In the data rows, the value 500 means zero.
Each row has a hidden score. How much does it go up from the first row of each pair to the second? 15 means little or no change, 30 a big rise and 0 a big fall. The score is a weighted sum of the row's numbers plus the product of two more (or one squared), each taken from its middle value.
[619 354 465 583 480 683 532 298 401 376 322 770 340 705 496 528 434 518 299
 829 299]
[293 606 533 525 602 351 314 678 352 643 690 312 602 508 399 552 342 689 576
 442 506]: 7
[523 672 525 569 394 449 379 682 453 575 444 338 610 430 648 538 624 484 536
 593 477]
[621 385 636 342 491 628 734 286 757 313 496 622 466 382 479 494 545 310 522
 322 664]: 11
[459 559 555 326 623 422 599 423 528 428 595 452 607 344 541 555 585 368 646
 364 624]
[509 373 612 420 407 695 597 479 746 464 510 613 387 485 302 416 293 512 403
 469 687]: 19
[388 656 518 276 722 299 537 439 371 455 659 328 692 302 647 563 662 352 746
 351 610]
[332 522 501 632 463 464 286 773 439 694 613 373 496 608 313 488 213 797 446
 512 520]: 8
[421 490 390 600 622 419 428 591 400 595 647 435 450 565 482 428 493 473 462
 504 544]
[472 548 435 453 566 394 494 539 486 527 493 528 571 438 522 497 601 405 538
 426 566]: 21
[585 379 622 312 448 662 722 352 797 373 480 649 439 380 396 467 444 389 493
 366 707]
[679 458 507 597 271 630 479 503 575 471 264 587 397 607 574 497 570 500 350
 670 330]: 18
[651 506 567 634 166 554 300 669 629 554 273 459 496 511 546 526 595 524 445
 664 490]
[406 630 451 508 606 348 451 579 396 558 618 360 584 431 562 525 594 465 587
 434 518]: 9
[574 614 550 478 459 458 472 533 451 507 525 386 614 386 625 570 645 403 560
 574 572]
[524 558 482 547 424 474 440 594 517 526 466 419 536 468 556 500 595 459 495
 522 511]: 12
[549 466 496 477 523 603 477 418 428 460 472 579 459 541 411 565 425 547 513
 569 480]
[618 526 519 563 334 566 410 548 506 480 352 500 483 554 574 552 568 486 408
 688 413]: 17
[670 478 539 641 224 595 351 622 589 535 285 485 455 566 589 494 580 515 445
 651 375]
[505 452 458 564 521 533 408 522 394 547 438 585 473 625 408 562 368 656 461
 605 405]: 15
[570 554 398 679 273 539 445 639 532 612 303 555 406 578 577 503 556 658 400
 544 248]
[828 207 366 689 383 662 589 363 457 478 216 769 175 852 590 430 440 583 302
 767 100]: 20
[531 593 452 556 416 538 465 448 465 476 345 498 529 514 596 529 605 519 443
 573 352]
[588 557 508 616 254 572 324 674 568 563 360 404 465 540 551 506 523 551 403
 659 447]: 14
[639 526 611 420 376 612 576 389 703 438 409 516 527 390 535 531 569 420 538
 463 598]
[535 510 572 344 480 522 647 432 666 421 515 577 536 382 505 529 538 387 574
 393 622]: 15
[444 629 520 348 664 356 544 460 433 449 627 402 628 340 596 580 652 369 699
 367 586]
[512 486 529 393 603 489 573 424 514 448 592 500 540 391 438 562 533 399 638
 373 647]: 14
[554 383 390 663 440 539 514 542 563 592 502 613 323 652 454 411 432 510 358
 570 459]
[601 329 669 248 384 745 842 231 936 265 451 739 397 347 417 439 482 315 434
 301 747]: 19
[524 433 439 609 443 541 463 579 537 577 484 524 398 596 461 429 446 533 388
 546 494]
[661 411 429 552 549 426 625 419 404 539 428 529 439 573 689 482 594 480 602
 456 283]: 11
[448 543 518 445 584 418 497 464 467 456 571 502 572 448 494 526 496 463 530
 489 523]
[491 519 505 403 595 464 575 433 538 445 568 477 504 408 546 487 558 357 568
 428 593]: 16
[507 409 456 486 551 533 569 463 578 500 581 550 409 506 465 412 495 382 444
 454 634]
[478 398 472 506 528 540 526 505 578 528 589 532 403 531 404 406 397 475 421
 463 621]: 14
[233 627 568 529 612 298 230 745 338 648 717 279 669 518 317 550 202 837 600
 425 493]
[532 517 596 318 510 528 697 377 644 406 510 539 560 336 520 529 568 358 596
 358 653]: 22
[497 467 595 372 495 568 580 459 644 452 534 526 503 411 411 512 424 485 543
 393 655]
[391 653 556 399 441 443 345 659 486 538 519 282 640 451 514 486 420 646 578
 498 556]: 25
[551 290 357 657 500 623 533 517 598 584 588 636 228 669 378 300 414 417 263
 545 615]
[507 599 509 434 622 424 483 419 462 493 610 407 611 404 522 535 595 426 636
 401 567]: 10
[492 433 464 585 525 502 429 560 383 558 481 525 443 624 454 506 349 670 475
 566 371]
[484 463 445 460 577 528 480 424 377 486 485 550 431 597 536 475 452 532 450
 642 427]: 25
[526 495 585 336 532 596 691 391 626 444 516 536 545 351 528 481 548 352 558
 430 663]
[527 494 588 334 463 540 707 424 710 328 495 580 502 363 545 495 513 372 547
 401 628]: 6
[297 564 551 468 582 404 398 592 438 627 690 381 559 486 359 562 340 620 554
 423 514]
[241 547 575 602 492 421 257 811 393 734 633 343 523 584 262 499 141 886 473
 501 538]: 19
[586 329 405 626 486 656 506 330 346 427 304 793 284 783 476 540 413 615 256
 909 237]
[524 476 453 529 590 603 471 319 293 380 412 703 437 642 498 606 476 520 357
 831 357]: 14
[347 688 496 667 311 423 294 827 489 705 399 311 619 503 465 503 392 804 479
 463 379]
[547 554 504 504 501 492 531 514 455 508 448 485 547 443 628 511 592 447 563
 528 479]: 20
[535 533 544 453 426 485 533 496 594 477 445 499 552 394 557 517 590 426 544
 430 570]
[397 638 464 411 703 326 477 487 336 520 651 335 645 402 565 536 629 426 633
 383 548]: 14
[532 593 526 539 334 512 459 531 555 479 369 468 558 437 540 502 609 448 453
 597 432]
[191 526 525 625 519 412 227 860 393 733 678 342 516 626 235 511 61 964 486
 500 495]: 8
[452 758 452 660 159 410 427 736 660 620 222 378 655 357 623 478 682 589 473
 403 317]
[543 367 474 514 503 566 555 494 590 463 581 704 311 592 433 409 416 483 408
 521 566]: 13
[529 496 623 286 531 524 664 373 618 394 523 565 513 343 500 524 516 352 579
 377 688]
[607 411 457 507 542 557 568 346 410 416 405 648 412 613 563 524 510 470 454
 639 342]: 11
[630 507 548 511 313 611 433 567 573 435 347 519 539 518 568 520 597 473 448
 679 487]
[626 224 316 691 496 668 583 433 600 529 533 722 157 726 432 288 476 339 205
 623 551]: 15
[487 575 519 417 654 469 634 431 403 466 573 488 578 382 611 523 580 365 608
 474 567]
[528 617 528 450 402 441 498 540 577 507 427 409 587 393 604 523 667 418 525
 434 521]: 9
[506 507 496 401 576 457 543 429 450 475 575 493 568 414 504 478 561 404 636
 437 565]
[422 666 432 694 272 300 483 750 420 573 493 248 639 455 518 511 589 661 573
 331 463]: 5
[393 688 526 518 455 322 440 623 466 586 424 310 661 373 607 525 718 503 583
 465 461]
[422 580 549 296 613 405 573 446 493 446 615 410 612 355 552 520 522 422 660
 368 629]: 14
[780 240 383 666 363 656 550 396 458 503 214 726 227 802 594 424 445 600 320
 716 124]
[489 409 611 424 537 557 557 460 546 514 572 533 532 485 411 487 447 505 469
 459 550]: 13
[486 431 401 645 487 525 460 594 529 604 562 515 378 591 450 389 461 478 366
 520 554]
[501 482 383 639 584 643 394 312 180 329 393 668 499 594 308 644 420 623 245
 892 380]: 20
[385 715 462 369 753 231 475 510 295 466 683 259 744 352 626 577 672 373 781
 389 557]
[536 465 439 589 492 585 445 428 416 485 431 577 425 640 489 508 448 569 378
 649 383]: 19
[514 501 541 369 580 448 607 360 553 354 541 553 553 422 526 519 530 390 565
 452 526]
[527 493 538 361 588 469 628 385 531 378 538 520 536 394 562 532 601 387 589
 403 583]: 15
[667 406 464 559 427 676 517 361 440 421 304 727 364 671 507 512 453 517 318
 794 317]
[386 561 527 485 600 470 397 525 345 505 556 472 555 532 440 589 395 628 520
 592 484]: 10
[479 316 381 682 480 617 503 586 632 534 625 622 244 642 370 310 399 476 214
 568 658]
[426 592 477 453 618 329 450 416 484 449 651 397 616 420 528 457 576 385 538
 376 539]: 13
[454 420 501 654 436 516 392 578 530 554 520 536 467 536 431 401 418 460 443
 563 568]
[401 614 510 403 677 466 476 386 314 407 570 519 605 462 513 626 534 451 529
 627 526]: 18
[724 338 411 606 449 566 544 397 428 474 302 643 335 703 615 473 524 539 424
 651 202]
[579 347 381 670 491 584 468 451 430 517 412 642 287 704 492 442 388 554 347
 667 340]: 14
[490 619 482 574 325 477 444 644 584 573 374 413 563 435 581 487 614 507 475
 463 461]
[501 550 461 662 333 517 441 607 504 540 333 526 494 559 559 498 517 587 410
 599 354]: 14
[576 591 571 301 547 451 515 453 489 454 549 441 572 406 547 538 589 342 610
 426 572]
[378 402 474 668 487 534 354 652 482 687 612 500 380 656 293 436 232 707 390
 512 449]: 6
[460 483 418 605 559 608 422 450 341 474 501 636 412 645 435 529 426 519 295
 796 468]
[521 494 501 352 485 491 629 349 584 404 540 515 603 260 458 455 630 378 648
 369 652]: 13
[523 494 468 464 600 461 541 396 377 443 483 522 524 521 587 552 574 458 557
 555 403]
[458 467 475 500 534 552 497 543 538 518 592 519 416 534 417 414 396 499 452
 498 603]: 18
[505 357 375 624 548 557 516 513 544 557 625 570 308 618 414 352 464 399 337
 516 614]
[557 504 574 468 376 552 458 570 615 484 466 459 503 466 486 512 486 491 489
 525 581]: 15
[616 441 632 339 397 617 635 417 748 363 440 571 477 381 499 504 553 366 501
 445 672]
[477 511 572 354 571 520 574 396 541 383 542 562 550 406 459 547 504 411 521
 501 614]: 15
[511 508 476 388 596 505 585 391 513 451 563 522 487 438 525 553 579 383 556
 472 587]
[409 536 459 632 475 491 411 636 429 632 535 439 498 557 417 483 373 660 430
 540 491]: 16
[616 352 383 675 478 695 517 408 378 490 346 746 293 743 497 462 411 564 268
 824 313]
[362 576 447 679 377 479 353 757 513 695 475 398 508 549 415 442 373 703 414
 470 444]: 9
[766 242 396 643 412 641 648 355 497 478 279 738 247 740 589 431 472 533 360
 639 210]
[487 570 539 449 420 462 570 492 621 490 405 499 614 343 569 517 593 451 602
 329 546]: 15
[580 475 526 274 561 539 705 360 694 377 518 534 566 375 444 449 509 328 653
 336 702]
[520 482 423 590 493 527 427 562 467 526 505 506 444 604 466 440 451 506 431
 624 493]: 16
[283 359 529 773 469 509 304 741 558 747 588 479 428 601 309 375 209 778 505
 329 480]
[491 534 508 392 636 411 569 416 432 443 562 463 561 419 574 542 600 380 630
 424 538]: 20
[525 446 587 290 500 558 761 363 710 309 523 588 501 381 503 524 466 399 535
 402 660]
[483 611 457 608 390 613 514 431 413 494 307 642 520 544 542 601 532 569 338
 727 347]: 25
[468 561 512 357 656 401 577 432 477 440 607 444 589 378 559 534 606 358 646
 392 605]
[441 429 489 534 533 532 491 552 545 551 610 506 433 540 379 438 374 526 434
 462 610]: 15
[420 594 497 470 534 410 524 539 499 526 528 430 588 405 538 511 561 477 576
 395 531]
[295 779 465 381 861 114 404 523 152 515 746 182 800 317 688 629 742 396 826
 361 523]: 12
[605 258 396 756 466 683 374 492 484 574 469 645 203 753 277 434 296 595 384
 620 472]
[569 448 520 467 463 592 591 436 608 482 439 572 499 514 449 451 482 483 475
 478 502]: 12
[550 553 433 540 524 371 485 520 386 523 435 421 539 513 675 519 641 485 597
 494 328]
[616 534 534 521 318 559 447 559 598 482 353 479 499 488 577 530 593 471 446
 590 472]: 19
[431 597 548 244 647 399 580 387 471 419 623 368 629 338 614 508 592 360 671
 361 627]
[373 674 504 363 757 252 479 489 302 479 685 307 709 334 628 594 661 389 753
 376 570]: 6
[303 506 504 509 514 477 323 703 451 680 645 354 486 574 332 417 181 773 463
 476 565]
[396 511 449 504 631 425 495 496 448 500 661 439 522 477 520 476 540 440 515
 414 589]: 6
[527 480 440 531 580 510 486 417 320 463 465 594 445 632 536 576 500 492 433
 682 359]
[539 482 571 319 557 518 650 363 609 382 517 546 536 373 524 521 564 357 585
 393 622]: 14
[368 559 584 435 553 445 438 601 478 555 602 397 597 446 385 555 335 660 591
 410 575]
[470 598 452 468 662 309 523 456 265 441 601 386 616 472 633 595 637 440 654
 482 447]: 13
[502 556 492 525 371 513 544 563 632 541 417 476 527 422 523 460 570 487 475
 416 512]
[497 429 472 547 391 629 568 520 657 573 458 550 417 536 436 389 464 492 374
 457 540]: 17
[602 526 440 598 563 543 420 340 301 436 431 593 479 629 556 586 561 527 427
 732 308]
[467 553 436 608 443 464 421 643 508 608 504 454 500 519 515 468 536 487 455
 509 523]: 15
[499 515 545 404 515 443 612 474 588 435 501 541 530 403 574 472 600 406 574
 366 581]
[610 487 493 551 367 546 427 549 547 497 423 473 481 508 563 488 608 433 458
 611 511]: 14
[555 434 491 520 514 494 480 424 405 464 417 598 513 531 557 553 492 513 541
 559 411]
[476 437 427 642 463 562 415 606 499 590 538 520 391 622 421 425 411 547 340
 614 537]: 16
[373 537 513 512 550 434 438 620 441 546 604 393 573 466 383 517 393 614 527
 422 571]
[282 656 547 486 666 297 338 631 269 583 703 285 658 443 486 591 401 638 651
 395 537]: 16
[522 608 559 420 504 425 501 410 649 408 525 475 634 362 481 495 564 419 579
 359 504]
[413 568 507 396 646 405 529 439 428 457 627 445 592 402 536 548 566 420 608
 416 583]: 13
[313 541 498 581 579 400 315 696 368 640 653 366 542 566 360 504 280 729 524
 478 512]
[446 443 499 587 540 498 465 566 518 558 592 505 456 552 400 465 401 515 465
 408 571]: 14
[516 522 548 329 548 497 627 419 581 435 574 546 496 373 516 538 563 384 584
 377 631]
[456 580 567 336 599 399 593 437 488 445 587 450 610 323 575 542 595 369 659
 365 642]: 16
[376 706 474 390 742 219 461 506 270 491 655 286 725 337 663 598 697 387 760
 402 507]
[430 618 518 366 671 361 510 466 375 427 647 377 640 347 591 584 652 372 701
 375 558]: 14
[605 535 456 636 244 613 483 500 579 508 195 540 454 561 612 482 577 597 383
 577 253]
[595 520 492 592 354 624 398 485 444 438 315 596 454 612 538 573 525 534 329
 816 366]: 17
[526 585 564 456 401 525 436 545 509 534 431 367 600 457 595 530 609 482 537
 543 471]
[555 453 463 504 564 581 542 332 381 405 425 671 432 604 503 566 481 495 407
 721 391]: 15
[556 516 495 481 390 522 525 485 582 458 416 449 602 355 513 473 617 469 585
 448 545]
[594 538 490 478 370 512 522 498 589 478 420 490 506 388 493 476 590 426 454
 500 520]: 21
[608 488 518 556 312 608 402 601 553 501 364 472 480 547 499 534 523 521 395
 677 491]
[672 287 658 259 389 795 845 239 891 341 390 746 378 405 380 441 440 354 456
 373 694]: 18
[650 611 577 510 277 532 429 616 641 539 339 404 525 456 529 539 572 509 499
 553 512]
[590 323 496 532 504 542 521 305 551 345 466 767 387 642 402 434 362 490 303
 657 364]: 11
[480 506 490 513 549 354 505 554 408 519 599 370 513 523 512 512 585 465 540
 492 556]
[569 474 607 334 430 587 672 398 724 406 455 582 506 362 480 490 539 377 525
 373 661]: 18
[444 508 443 513 595 452 435 552 413 571 623 467 477 559 437 469 439 508 483
 490 536]
[536 432 760 223 631 496 701 312 565 454 629 473 704 310 508 506 685 327 616
 314 557]: 17
[630 378 523 416 503 573 640 332 594 388 420 614 432 517 544 493 520 448 510
 495 466]
[581 352 608 368 502 616 685 338 748 416 504 641 409 395 343 480 530 343 531
 386 736]: 28
[571 551 548 559 458 477 397 530 456 435 472 417 543 535 591 542 589 436 499
 608 444]
[553 539 565 438 395 471 491 502 576 435 397 515 650 364 601 548 618 429 634
 424 565]: 18
[295 654 542 342 773 191 487 481 340 512 673 280 695 330 579 573 708 414 732
 417 589]
[469 374 516 524 498 667 514 438 481 593 498 498 443 653 467 406 449 566 379
 616 425]: 26
[662 328 527 500 460 710 680 324 595 419 343 756 357 556 507 475 463 443 426
 617 448]
[469 521 472 531 463 518 439 593 533 575 525 453 470 508 464 499 466 535 477
 498 540]: 11
[594 387 543 413 507 638 624 322 596 379 454 675 423 483 419 543 468 414 452
 531 589]
[516 597 521 499 385 479 505 580 587 511 418 434 571 398 590 510 619 448 523
 455 511]: 13
[451 631 479 533 382 371 399 686 553 528 439 360 587 420 647 540 655 502 583
 509 462]
[296 583 600 499 483 469 331 684 481 632 601 353 605 485 305 535 189 822 550
 379 557]: 16
[484 336 315 772 493 602 393 572 439 588 518 478 387 594 221 324 312 661 250
 511 532]
[152 733 585 505 653 192 156 801 171 684 698 178 820 435 411 662 257 893 788
 367 462]: 14
[589 417 505 605 378 603 484 507 530 508 370 592 409 614 507 479 459 565 367
 613 368]
[493 484 559 432 457 550 559 515 618 539 493 539 517 449 421 462 461 491 474
 390 561]: 17
[431 628 479 431 672 293 477 510 342 486 616 348 657 406 638 570 651 415 692
 421 502]
[431 549 528 436 531 469 496 550 479 534 589 419 538 467 430 572 412 595 580
 406 582]: 15
[605 347 416 666 411 548 511 552 510 593 381 570 338 668 511 402 410 604 408
 540 315]
[448 453 483 535 498 528 467 571 544 566 582 496 439 525 358 430 372 545 419
 480 589]: 17
[388 562 561 313 594 465 618 373 559 496 613 582 601 416 449 631 465 427 619
 446 575]
[549 349 397 621 472 575 512 485 613 523 488 579 324 622 494 348 496 417 338
 571 560]: 17
[579 243 464 659 318 583 514 295 547 409 268 790 382 619 684 458 486 604 389
 353 282]
[482 520 562 348 592 476 610 405 553 425 570 502 562 380 498 526 533 395 604
 384 629]: 10
[473 395 469 543 589 510 527 506 502 578 643 508 434 549 428 396 490 446 412
 470 576]
[532 414 632 385 410 560 654 512 756 370 494 680 449 425 514 422 502 404 513
 433 688]: 19
[545 473 570 315 553 556 681 363 655 400 555 624 478 363 491 536 569 362 610
 334 631]
[495 490 508 442 559 506 536 448 487 472 534 536 503 487 488 522 484 475 506
 508 524]: 16
[456 534 497 576 402 532 447 613 541 548 447 485 497 518 476 491 449 596 419
 517 477]
[513 556 377 494 570 332 528 532 353 531 409 484 597 498 617 541 671 440 604
 403 437]: 17
[597 502 447 591 440 558 461 468 469 509 385 547 498 497 459 601 574 487 553
 499 446]
[615 484 555 428 574 496 518 449 551 492 577 455 453 529 414 506 454 466 524
 496 634]: 28
[489 541 530 359 521 467 667 420 583 374 518 497 555 386 565 549 553 401 572
 423 560]
[280 570 498 584 606 364 288 737 335 678 703 318 545 578 333 529 246 744 534
 470 522]: 11
[400 532 593 417 690 338 521 470 484 503 597 406 679 303 592 540 645 360 838
 244 568]
[627 642 500 619 171 559 328 696 602 564 254 395 522 492 646 554 652 534 429
 643 397]: 23
[486 682 478 601 362 414 362 685 470 587 389 328 639 422 606 554 651 529 573
 482 414]
[647 334 601 397 485 608 685 300 600 452 445 636 444 516 493 491 550 415 469
 462 401]: 19
[420 643 514 386 705 292 477 508 343 495 659 327 667 384 573 582 618 416 703
 411 566]
[376 613 411 544 695 328 393 561 335 560 669 374 609 459 527 518 584 483 589
 433 566]: 14
[443 656 437 545 476 498 485 604 531 541 438 418 548 441 572 484 612 445 481
 424 449]
[695 457 532 460 396 619 492 409 553 432 365 600 423 535 501 544 536 412 460
 611 470]: 23
[464 655 452 637 274 482 410 713 610 637 337 385 575 469 558 453 566 572 464
 465 419]
[465 626 463 523 421 415 423 629 496 568 392 434 570 423 589 508 604 469 515
 466 504]: 20
[561 572 547 591 219 499 341 644 635 528 273 393 559 478 624 500 579 586 480
 570 426]
[571 306 332 773 459 656 474 460 529 576 555 608 210 762 409 305 405 491 172
 569 488]: 13
[492 542 573 334 565 455 612 380 560 426 571 485 565 356 533 548 594 355 619
 378 576]
[594 484 478 570 358 592 543 474 540 504 298 603 447 552 562 512 548 522 398
 586 360]: 18
[651 375 448 558 485 558 555 416 461 466 380 617 380 630 573 479 519 492 440
 608 334]
[364 515 498 658 496 505 245 703 449 717 651 382 473 634 259 478 193 794 434
 517 507]: 9
[494 438 566 394 557 546 599 340 540 417 460 625 462 485 443 510 535 444 457
 605 553]
[474 521 522 395 593 431 568 450 495 469 587 460 558 399 492 517 536 422 583
 392 579]: 6
[512 695 442 699 204 534 360 707 561 630 221 402 541 499 629 496 623 604 427
 590 315]
[434 538 518 415 623 461 541 469 430 439 576 510 595 452 489 543 525 460 570
 507 573]: 14
[499 444 573 368 505 563 655 428 667 418 552 555 473 414 427 483 437 436 515
 399 656]
[437 540 538 462 530 467 469 555 484 522 551 460 545 478 457 543 416 565 553
 479 530]: 14
[308 751 431 425 859 120 391 524 117 517 741 212 782 362 695 639 730 397 808
 402 472]
[427 570 526 380 650 373 530 473 458 473 632 414 614 378 536 545 558 419 654
 376 599]: 17
[504 547 511 488 408 518 538 538 612 504 431 482 522 431 520 483 559 466 485
 435 536]
[640 303 384 685 393 613 508 510 512 565 369 677 249 753 477 415 368 613 332
 656 291]: 13
[559 528 498 364 526 480 594 465 584 433 617 563 444 422 522 564 592 415 610
 389 580]
[413 444 412 662 517 506 387 651 454 632 600 479 403 631 384 421 344 616 377
 561 525]: 16
[522 614 479 566 446 408 400 593 438 549 446 371 601 445 571 585 644 494 605
 471 441]
[376 577 459 525 575 382 370 624 344 610 569 346 550 532 519 497 435 636 548
 490 443]: 19
[544 566 555 514 397 379 362 556 572 440 510 419 603 462 545 489 573 451 464
 511 457]
[409 526 737 484 523 440 401 623 407 689 647 307 754 456 444 523 508 680 524
 433 424]: 17
[547 348 602 291 462 662 771 300 783 362 484 660 422 419 456 445 496 383 483
 358 626]
[448 478 487 559 550 653 431 326 291 371 422 715 434 667 441 613 384 588 278
 888 356]: 22
[571 653 517 603 242 479 332 708 550 562 337 338 583 463 642 538 653 508 484
 590 437]
[402 606 492 402 705 322 499 500 368 494 658 360 638 384 570 555 599 414 690
 398 566]: 13
[607 497 538 438 454 415 636 494 493 395 544 410 511 487 531 559 562 426 597
 386 580]
[579 413 585 343 444 614 674 384 733 407 520 602 452 383 394 473 481 385 481
 403 702]: 21
[544 534 573 390 428 529 588 479 641 464 434 517 541 383 506 515 548 438 529
 397 572]
[339 486 470 647 550 475 312 693 386 663 629 441 453 642 311 480 228 752 417
 556 502]: 9
[500 328 348 735 458 621 415 590 573 613 547 570 235 691 333 284 350 496 257
 590 594]
[510 630 467 545 401 451 399 621 453 589 405 381 596 448 479 493 524 555 503
 447 405]: 17
[758 252 388 666 416 679 560 348 410 478 241 770 213 832 535 465 395 613 296
 744 124]
[458 447 474 492 601 559 515 437 451 508 580 546 459 554 435 472 452 469 439
 558 541]: 13
[553 480 496 467 587 430 703 330 451 316 551 521 510 492 659 565 558 418 519
 446 396]
[530 472 398 581 659 496 456 315 245 387 505 513 548 497 446 592 568 483 482
 577 436]: 20
[383 543 568 488 553 369 458 638 463 411 598 574 538 485 595 473 535 477 577
 550 597]
[329 477 498 630 518 462 295 720 407 652 609 426 476 650 311 481 156 837 444
 529 458]: 3
[481 422 495 476 534 537 559 483 593 507 589 544 429 497 423 434 458 434 447
 451 626]
[642 389 444 482 521 594 598 324 493 447 387 596 438 594 549 460 506 472 506
 528 366]: 13
[520 429 452 513 529 538 542 497 564 513 578 541 406 526 463 413 508 390 430
 478 613]
[300 766 476 394 845 115 400 534 146 524 739 198 796 327 683 625 751 394 826
 399 514]: 12
[525 538 444 479 603 491 526 365 377 397 444 530 474 527 588 549 508 449 539
 611 382]
[399 607 483 409 685 380 430 484 322 464 591 338 690 357 426 601 493 568 654
 430 549]: 11
[380 475 446 652 580 490 378 615 373 606 648 457 437 630 378 461 330 625 389
 564 516]
[452 372 399 650 509 576 448 597 534 607 603 547 315 650 363 351 336 538 318
 537 601]: 17
[671 413 541 341 500 641 686 379 768 433 491 579 440 473 357 407 396 373 545
 429 717]
[303 508 595 632 504 500 324 636 288 485 587 577 422 582 422 560 252 768 301
 686 570]: 27
[610 503 455 640 358 522 362 598 461 493 371 449 509 531 544 487 580 516 417
 664 431]
[457 453 423 594 563 524 436 514 415 543 538 534 387 626 449 465 377 568 405
 607 457]: 16
[536 406 396 674 369 594 473 574 575 572 486 544 382 565 465 361 518 485 403
 527 493]
[528 624 531 517 349 467 440 617 561 519 391 395 587 424 605 537 625 478 523
 496 480]: 14
[604 362 696 298 582 534 685 305 573 456 553 530 612 404 525 491 633 375 571
 370 477]
[496 520 494 535 364 531 554 549 629 557 382 512 487 472 513 471 523 528 456
 440 438]: 17
[584 355 563 459 336 649 565 453 687 445 473 595 470 428 387 413 448 516 530
 489 642]
[456 522 504 406 631 429 561 462 480 464 618 462 550 418 521 513 560 386 593
 408 621]: 9
[639 337 474 533 391 665 566 472 696 480 486 628 316 555 459 392 499 357 334
 540 645]
[447 400 434 641 523 508 397 636 440 634 575 498 382 664 394 436 296 672 404
 540 453]: 10
[579 644 538 420 622 451 457 315 508 469 606 395 661 364 504 563 624 425 700
 341 556]
[477 580 521 432 505 452 550 504 540 487 496 435 587 383 562 518 597 426 573
 398 557]: 20
[543 515 429 632 349 551 479 490 453 505 290 571 519 531 577 489 599 572 456
 632 307]
[488 388 539 438 500 672 501 527 482 415 624 495 421 535 330 535 365 555 498
 489 530]: 6
[359 524 584 431 588 529 422 465 470 504 562 411 529 502 402 472 364 538 596
 509 548]
[479 635 443 536 348 471 443 668 545 546 297 488 664 420 563 504 653 521 497
 494 480]: 17
[578 538 512 562 305 562 346 680 581 552 398 427 491 523 523 493 540 510 423
 609 522]
[255 656 549 477 631 324 312 716 326 650 704 305 640 468 379 593 296 780 652
 399 517]: 10
[432 532 521 587 434 475 306 701 432 646 555 406 476 573 427 486 334 643 451
 546 525]
[558 408 617 319 472 628 705 349 750 380 482 623 444 387 422 469 469 377 503
 402 687]: 17
[529 452 512 452 547 537 559 406 466 443 473 586 472 530 494 539 465 505 487
 538 476]
[872 164 359 676 335 669 657 377 539 498 173 778 148 814 630 382 479 571 354
 620 71]: 19
[891 173 363 762 309 707 664 372 497 550 140 799 135 854 647 406 432 632 315
 675 16]
[641 623 556 586 137 525 294 697 635 548 302 375 545 482 608 527 635 495 407
 637 396]: 18
[468 483 460 491 553 472 477 541 495 535 600 441 483 500 510 447 503 430 496
 488 596]
[430 570 514 412 640 384 513 496 427 475 621 409 602 413 552 544 565 426 635
 419 568]: 12
